128 stands for zero in the data rows.
Here are some points:
array([121, 158, 116, 186, 100, 140, 109, 097, 111, 158, 110, 102, 116,
       132, 110, 144])
array([149, 122, 188, 139, 146, 148, 093, 168, 081, 121, 124, 114, 105,
       144, 104, 140])
array([135, 144, 206, 184, 180, 140, 089, 169, 087, 106, 123, 132, 092,
       149, 091, 122])
array([162, 039, 039, 047, 088, 057, 133, 070, 198, 131, 182, 138, 168,
       102, 187, 092])
array([115, 152, 147, 218, 133, 170, 092, 155, 091, 102, 098, 109, 105,
       181, 107, 118])
array([061, 154, 090, 096, 079, 147, 134, 186, 162, 208, 111, 145, 129,
       077, 115, 162])
array([127, 176, 124, 138, 109, 156, 089, 121, 092, 153, 106, 123, 117,
       143, 117, 158])
array([122, 158, 184, 205, 165, 075, 080, 168, 084, 127, 132, 134, 099,
       158, 111, 131])
array([093, 109, 128, 196, 071, 082, 110, 094, 099, 204, 102, 160, 135,
       172, 097, 147])
array([131, 133, 150, 163, 165, 108, 085, 142, 095, 094, 115, 160, 093,
       173, 116, 132])
array([165, 111, 171, 227, 173, 110, 081, 165, 092, 093, 121, 131, 098,
       197, 108, 131])
array([124, 160, 122, 167, 128, 144, 099, 102, 091, 158, 098, 128, 107,
       137, 103, 147])
array([213, 054, 062, 064, 195, 061, 077, 081, 193, 079, 124, 129, 106,
       133, 191, 111])
array([067, 098, 173, 069, 097, 169, 129, 190, 181, 118, 155, 094, 142,
       082, 124, 103])
array([181, 038, 042, 031, 080, 053, 117, 065, 197, 121, 148, 168, 168,
       107, 178, 114])
array([241, 040, 048, 051, 095, 059, 189, 065, 200, 139, 155, 148, 211,
       131, 197, 128])
array([119, 098, 106, 210, 106, 155, 107, 141, 094, 151, 105, 109, 094,
       162, 097, 132])
array([066, 128, 084, 078, 056, 200, 169, 174, 143, 186, 117, 175, 144,
       081, 114, 114])
array([115, 161, 117, 163, 106, 119, 096, 141, 095, 157, 107, 126, 122,
       138, 101, 134])
array([096, 154, 186, 196, 195, 072, 084, 132, 083, 096, 112, 137, 103,
       169, 107, 156])
array([129, 165, 192, 244, 121, 202, 107, 141, 096, 176, 102, 119, 115,
       123, 109, 133])
array([065, 148, 120, 138, 101, 177, 194, 164, 088, 149, 107, 155, 137,
       100, 097, 128])
array([128, 153, 119, 163, 189, 151, 077, 188, 090, 114, 123, 125, 094,
       173, 106, 133])
array([074, 126, 077, 081, 070, 159, 200, 211, 145, 195, 122, 140, 130,
       070, 108, 174])
array([126, 220, 186, 191, 145, 166, 074, 163, 087, 092, 127, 142, 104,
       121, 109, 143])
array([141, 157, 108, 115, 187, 154, 082, 140, 086, 103, 133, 142, 100,
       163, 110, 142])
array([077, 185, 113, 092, 073, 190, 170, 170, 142, 122, 119, 122, 159,
       079, 109, 173])
array([242, 092, 051, 072, 220, 061, 094, 092, 234, 082, 139, 097, 100,
       204, 200, 124])
array([134, 173, 192, 186, 166, 121, 081, 135, 092, 078, 097, 135, 103,
       185, 112, 120])
array([136, 108, 168, 200, 106, 160, 119, 118, 118, 128, 105, 122, 144,
       120, 112, 122])
array([143, 201, 187, 208, 176, 137, 086, 144, 093, 095, 112, 143, 095,
       183, 090, 119])
array([136, 146, 163, 121, 225, 146, 095, 142, 089, 100, 120, 144, 102,
       175, 100, 122])
array([120, 156, 173, 255, 162, 156, 078, 131, 087, 112, 106, 111, 094,
       154, 086, 138])
array([214, 060, 039, 066, 109, 064, 107, 084, 183, 129, 165, 127, 146,
       130, 166, 121])
array([071, 217, 111, 075, 064, 180, 151, 151, 137, 174, 119, 159, 138,
       082, 104, 099])
array([100, 082, 132, 145, 160, 135, 130, 147, 136, 131, 136, 107, 100,
       172, 114, 129])
array([129, 113, 142, 217, 147, 152, 096, 185, 078, 119, 132, 086, 098,
       164, 108, 132])
array([195, 044, 047, 046, 069, 060, 206, 068, 208, 131, 161, 157, 163,
       106, 212, 130])
array([074, 141, 065, 104, 068, 179, 153, 124, 158, 185, 117, 144, 123,
       083, 119, 154])
array([097, 184, 169, 104, 174, 132, 081, 173, 086, 095, 125, 111, 103,
       212, 111, 144])
array([103, 166, 137, 201, 090, 154, 083, 149, 115, 176, 109, 113, 133,
       162, 102, 109])
array([233, 040, 045, 056, 107, 059, 196, 072, 159, 112, 161, 112, 151,
       093, 224, 112])
array([125, 179, 138, 125, 108, 096, 138, 159, 103, 161, 102, 126, 120,
       115, 108, 114])
array([064, 069, 208, 057, 066, 195, 185, 125, 179, 135, 177, 097, 145,
       077, 165, 123])
array([059, 159, 158, 175, 077, 166, 122, 161, 087, 164, 107, 142, 122,
       076, 092, 157])
Then 40 other points, each followed by its number:
array([124, 160, 149, 183, 205, 121, 073, 132, 086, 097, 111, 139, 102,
       128, 098, 117]) 0
array([074, 123, 203, 055, 066, 134, 209, 137, 129, 164, 126, 134, 144,
       077, 098, 134]) 1
array([199, 050, 069, 082, 119, 062, 116, 100, 172, 092, 161, 121, 127,
       128, 203, 104]) 2
array([126, 115, 141, 183, 188, 126, 105, 145, 090, 076, 125, 119, 097,
       149, 112, 132]) 3
array([255, 040, 034, 039, 097, 055, 145, 070, 150, 122, 180, 152, 208,
       125, 177, 091]) 4
array([166, 060, 060, 055, 128, 063, 161, 100, 159, 088, 146, 153, 132,
       156, 210, 110]) 5
array([132, 136, 198, 214, 144, 157, 091, 116, 090, 113, 107, 132, 096,
       129, 104, 134]) 6
array([079, 193, 180, 097, 132, 107, 136, 170, 138, 123, 116, 148, 131,
       086, 118, 106]) 7
array([099, 132, 143, 188, 100, 150, 091, 132, 104, 171, 105, 115, 126,
       131, 107, 151]) 8
array([199, 048, 050, 068, 161, 064, 151, 076, 149, 102, 128, 127, 152,
       096, 160, 118]) 9
array([094, 188, 184, 117, 111, 163, 190, 149, 139, 101, 148, 119, 119,
       074, 115, 119]) 10
array([148, 197, 172, 177, 175, 118, 086, 132, 089, 096, 112, 146, 104,
       136, 098, 147]) 11
array([068, 107, 229, 052, 063, 159, 169, 155, 176, 105, 147, 104, 140,
       072, 132, 102]) 12
array([223, 043, 034, 047, 074, 068, 175, 070, 192, 101, 181, 131, 190,
       105, 172, 126]) 13
array([216, 041, 047, 054, 099, 057, 205, 072, 186, 099, 171, 155, 157,
       100, 207, 113]) 14
array([206, 048, 052, 088, 120, 067, 115, 077, 225, 114, 155, 149, 131,
       123, 168, 113]) 15
array([120, 142, 106, 171, 100, 149, 105, 132, 095, 134, 107, 122, 126,
       139, 087, 153]) 16
array([126, 146, 152, 144, 106, 165, 118, 110, 110, 188, 104, 126, 125,
       171, 099, 152]) 17
array([129, 120, 157, 141, 122, 161, 096, 121, 101, 163, 108, 112, 115,
       129, 111, 147]) 18
array([130, 182, 164, 190, 183, 170, 103, 145, 090, 117, 123, 109, 101,
       118, 100, 137]) 19
array([057, 135, 162, 180, 154, 173, 132, 146, 104, 156, 101, 121, 130,
       132, 094, 137]) 20
array([176, 075, 070, 066, 227, 075, 086, 089, 175, 079, 144, 110, 107,
       131, 210, 095]) 21
array([072, 217, 220, 062, 069, 172, 146, 126, 131, 158, 126, 120, 137,
       082, 105, 132]) 22
array([101, 156, 149, 182, 100, 095, 102, 134, 103, 169, 105, 140, 110,
       125, 105, 142]) 23
array([206, 038, 041, 052, 102, 057, 192, 075, 191, 114, 134, 118, 154,
       145, 165, 116]) 24
array([120, 144, 153, 209, 098, 130, 130, 153, 086, 165, 102, 121, 118,
       124, 092, 126]) 25
array([071, 192, 111, 082, 071, 128, 191, 160, 143, 124, 127, 153, 116,
       081, 113, 147]) 26
array([135, 176, 191, 092, 173, 162, 086, 212, 087, 095, 125, 163, 097,
       159, 113, 119]) 27
array([101, 163, 215, 161, 167, 120, 091, 165, 086, 116, 116, 108, 103,
       126, 106, 150]) 28
array([208, 069, 042, 083, 116, 064, 160, 088, 189, 102, 170, 116, 179,
       112, 176, 126]) 29
array([146, 042, 041, 054, 094, 058, 255, 064, 173, 126, 165, 109, 139,
       120, 172, 110]) 30
array([119, 179, 158, 233, 143, 126, 103, 136, 087, 114, 119, 138, 091,
       170, 098, 102]) 31
array([144, 192, 182, 191, 178, 207, 098, 154, 086, 100, 110, 131, 109,
       152, 114, 151]) 32
array([084, 154, 194, 070, 059, 176, 204, 149, 137, 143, 110, 144, 141,
       077, 110, 155]) 33
array([153, 037, 040, 043, 093, 057, 172, 070, 193, 143, 168, 131, 199,
       099, 186, 113]) 34
array([106, 090, 163, 099, 220, 134, 150, 099, 127, 079, 170, 085, 094,
       106, 185, 093]) 35
array([117, 171, 231, 176, 155, 158, 090, 167, 086, 088, 106, 106, 099,
       122, 101, 131]) 36
array([109, 137, 138, 165, 082, 138, 097, 096, 098, 168, 102, 104, 113,
       116, 108, 145]) 37
array([211, 064, 050, 059, 149, 063, 191, 059, 194, 106, 173, 115, 152,
       134, 183, 101]) 38
array([067, 144, 164, 087, 130, 153, 155, 202, 104, 127, 142, 142, 132,
       105, 109, 130]) 39
Which of these numbered points is nearest to each point below, looking only along the 4 directions in which the first points spread most? Its number follows each.
array([083, 062, 149, 173, 163, 175, 134, 131, 125, 157, 118, 093, 096,
       159, 127, 102]) > 18
array([119, 157, 119, 203, 108, 163, 117, 130, 108, 146, 103, 100, 145,
       136, 113, 160]) > 8
array([193, 062, 059, 074, 154, 063, 118, 088, 226, 127, 155, 148, 133,
       134, 207, 137]) > 9
array([073, 108, 124, 054, 083, 151, 193, 087, 177, 151, 146, 123, 122,
       070, 097, 118]) > 1
array([124, 190, 157, 152, 225, 165, 083, 167, 091, 102, 121, 143, 101,
       147, 100, 143]) > 27
array([081, 150, 160, 052, 082, 171, 173, 168, 143, 179, 123, 164, 186,
       083, 121, 141]) > 33
array([091, 076, 185, 123, 176, 127, 139, 137, 172, 087, 124, 092, 095,
       136, 179, 086]) > 35
array([244, 039, 045, 044, 095, 059, 200, 065, 159, 131, 148, 113, 195,
       066, 211, 092]) > 13
array([074, 166, 184, 153, 090, 164, 162, 180, 090, 129, 117, 123, 126,
       111, 095, 147]) > 20
array([129, 166, 116, 206, 105, 140, 111, 115, 108, 148, 111, 102, 105,
       119, 104, 133]) > 23
array([255, 045, 033, 040, 117, 064, 212, 067, 178, 096, 183, 135, 162,
       087, 129, 105]) > 14
array([114, 194, 156, 159, 171, 171, 076, 159, 088, 096, 115, 112, 096,
       112, 109, 130]) > 19
array([097, 177, 144, 196, 099, 133, 111, 121, 110, 126, 105, 115, 134,
       121, 095, 124]) > 8
array([090, 096, 183, 119, 189, 128, 108, 133, 150, 103, 140, 093, 099,
       140, 146, 110]) > 35
array([072, 079, 252, 043, 085, 171, 179, 183, 133, 111, 144, 099, 147,
       081, 131, 089]) > 12
array([113, 204, 164, 153, 175, 150, 088, 150, 093, 111, 113, 117, 102,
       155, 093, 106]) > 19
array([103, 160, 152, 197, 104, 159, 087, 129, 103, 174, 094, 129, 115,
       158, 098, 107]) > 25
array([070, 219, 084, 093, 076, 119, 154, 189, 143, 160, 119, 123, 155,
       079, 105, 141]) > 26
array([178, 058, 048, 055, 139, 067, 131, 083, 210, 094, 117, 154, 145,
       132, 207, 101]) > 5
array([194, 041, 051, 043, 104, 058, 189, 078, 147, 139, 197, 148, 151,
       109, 199, 126]) > 24
array([141, 150, 100, 200, 100, 139, 103, 104, 096, 185, 107, 123, 122,
       161, 106, 150]) > 23
array([082, 214, 082, 082, 064, 179, 165, 158, 134, 141, 101, 160, 173,
       073, 103, 117]) > 26
array([169, 113, 051, 067, 236, 079, 084, 082, 188, 087, 135, 141, 127,
       177, 178, 100]) > 21
array([111, 107, 148, 108, 125, 143, 099, 096, 107, 131, 106, 105, 111,
       179, 101, 172]) > 18
array([075, 146, 140, 195, 126, 136, 108, 109, 108, 195, 105, 109, 116,
       148, 091, 129]) > 8
array([201, 072, 048, 079, 082, 057, 152, 078, 212, 103, 166, 127, 143,
       141, 208, 127]) > 24
array([199, 049, 051, 042, 133, 051, 134, 070, 193, 085, 153, 143, 109,
       114, 255, 113]) > 38
array([076, 111, 169, 072, 067, 184, 175, 127, 117, 129, 125, 153, 157,
       080, 121, 100]) > 1
array([062, 189, 099, 111, 062, 144, 153, 135, 163, 188, 117, 128, 141,
       077, 104, 158]) > 26
array([204, 052, 053, 069, 114, 072, 147, 093, 208, 123, 150, 138, 131,
       111, 205, 120]) > 29
array([084, 098, 174, 191, 157, 154, 106, 115, 151, 125, 144, 087, 094,
       164, 139, 136]) > 6
array([089, 177, 101, 100, 065, 129, 195, 172, 165, 153, 119, 164, 140,
       075, 102, 148]) > 26
array([253, 038, 036, 054, 085, 059, 138, 070, 234, 120, 183, 126, 180,
       132, 134, 108]) > 4
array([074, 212, 170, 142, 109, 130, 127, 129, 101, 126, 107, 155, 140,
       097, 092, 157]) > 20
array([097, 103, 137, 151, 167, 117, 077, 163, 082, 102, 115, 129, 103,
       130, 112, 117]) > 3
array([125, 181, 171, 214, 100, 168, 113, 118, 107, 146, 104, 158, 143,
       148, 104, 155]) > 25
array([068, 160, 125, 084, 067, 158, 143, 152, 156, 178, 101, 150, 167,
       081, 114, 186]) > 26
array([129, 147, 173, 118, 188, 114, 089, 140, 089, 109, 125, 158, 105,
       135, 101, 119]) > 3
array([104, 152, 174, 149, 185, 168, 076, 134, 087, 107, 113, 113, 097,
       136, 091, 135]) > 28
array([196, 041, 038, 054, 099, 053, 172, 072, 211, 115, 182, 139, 160,
       113, 198, 114]) > 14
